In the rows, 128 means zero.
Named moves come first, each a turn or a mirror and shown by rows before and after it. Which of them, in which order, take the first row of each pair that follows to the second? Write the first one first, as in the answered first pair.
fave:
[123 115 152 127 142 111  95 121 132  98 137 110  97  99 144 120 120 133] => [125 116 155 127 138 108 102 117 135  95 133 109  97  95 141 120 124 134]
[101 115 169 152 172 170 124 128 141  78 117 138 107 114 176 143 170 118] => [102 112 163 152 176 175 113 137 138  83 121 139 102 117 177 145 169 118]
[ 96 118 107 112 141 121 130 160 160 132 124 172 137 122 148 116 153 130] => [ 99 124 118 112 136 116 144 150 164 124 115 172 146 115 149 116 155 126]
vepe:
[136  95 130 131 124 131 121 117 150 122 160 152 145 133 130 141 144 106] => [135  91 127 130 128 135 109 121 149 112 160 139 129 131 126 146 137 106]
[102 143  73 113 101 118 169  99 139 127 108 188 165 149 112 141 152 102] => [106 118  73 108 112 127 148 105 148  64 112 127  84 116 101 157 122  89]
[101 162 115 130 137 130  86 180 127 168 148 159 117 164 122 138 149 129] => [ 89 159 146 116 134 109 140 168 166 119 127 178 128 133 133 124 172 115]
kofu:
[152 136 148 130 134 129 133 112  90 136 132 129 170 120 137 156 134 140] => [153 135 152 130 135 127 133 108  88 127 128 117 161 114 133 160 129 136]
[119 103 113 119 130 147  95 144  92 206 156 141 150 158 130 150 161 118] => [123 113 130 120 124 134 121 127  92 203 146 154 176 154 131 146 174 116]
[139 123 167 147 111 104 148 137  93 129  92 136 148 106 106  91 125 130] => [142 118 167 147 113 106 142 134  90 115  94 118 131 100 102  94 117 127]
Then:
Each pair is two moves apart.
[143 144 134 135 137 106 147 110 115 109 125 114 138 133 118 147 137 126] => [137 131 105 141 147 122 114 141 110 138 144 125 127 152 125 145 133 134] | fave, kofu
[124 123 123 147 143 110 113 120 120 109 139 109  88 126 124 138 106 123] => [131 141 123 155 134 108 112 110  97 148 138 120 123 147 122 137 108 134] | fave, vepe
[105 112 109 109 138 123 127 164 134 126 146 177 118 116 157 111 144 136] => [117 123 140 104 124 104 165 131 139  92 121 167 134  99 146 111 148 128] | fave, kofu
[119 101 148 143 138 113 180 118 141  93  95 124 130  98 112 102 124 130] => [115  82 111 147 155 137 122 157 129 113 124 109  83 110 115 110 107 136] | kofu, fave
[127 144 143 145 107 110 150  95 101 143 117 133 159 151 125 120 138 139] => [120 136 121 148 115 124 124 120  93 168 131 136 151 164 131 119 133 147] | fave, kofu
[103 106 134 128 158 100 149  95 117 113  98 111 126 129 116 107  78  97] => [106 108 111 135 163 113 120 106  95 151 115 112 127 153 111 110  67 111] | vepe, kofu
[134 144 121 127 141 142  96 127 133 153 148 145 116 147 125 139 121 129] => [145 147 149 123 134 129 121 102 138 110 130 116 106 125 114 143 115 116] | fave, vepe
[139 110 117 133 122 141 114 120 120 181 131 155 132 138 131  99 149 116] => [139  89 121 128 127 148 102 120 131 134 133 119  77 114 123 107 133 107] | vepe, vepe
[144 144 132 135 119 127 118 111 100 167 130 139 166 154 120 126 129 140] => [139 125 159 118 122 118 148 104 138  83 115 113 118 106 117 123 129 117] | vepe, kofu
[118 108 155 138 122 157 123 142 160  81 110 124 100 133 131 163 116 148] => [132 137 171 146 104 142 150 110 137 111  97 139 155 150 125 164 121 154] | vepe, fave
[145 179 158 141  98 116 179  78 120 112  91 113 181 130 108 156 114 112] => [151 151 138 143 116 138 128  99 112  87 109  57 104 119  97 172  78 110] | kofu, kofu
[181 174 171 152  94 111 147  62  70 181  95 115 197 137  89 149 122 157] => [135 161 185 124 104  91 206  85 146 132  82 181 209 101 125 113 176 136] | fave, vepe
[179 134 200 133 136 104 153  82  95 127 111  74 123 174  75 132  74 125] => [173 138 212 127 132  96 176  76 107 118 105  91 141 168  83 124  89 120] | vepe, vepe
[157 169 120 135 121 101 129 112 121 193 138 136 173 153 146 125 121 114] => [171 171 144 133 110  92 143  85 122 157 122 105 162 138 132 132 109 105] | kofu, kofu
[148 124 162 104 116 100 149  87 127  98  81 111 152  93 131 118 112 110] => [144  98 114 111 139 134  76 135 113 119 119  87  86 108 134 125  85 120] | kofu, fave
[122 133  99 128 140 129 115 144 115 180 142 160 151 155 137 115 134 131] => [124 110 105 122 147 136 101 148 129 111 141 108  74 118 128 125 111 115] | vepe, vepe
[114 132 132 123 113 158  84 211 164 146  98 141  87 121 168 123  99  93] => [107 149 142 122 105 146 116 201 168 163  90 178 134 130 177 113 123  93] | kofu, kofu
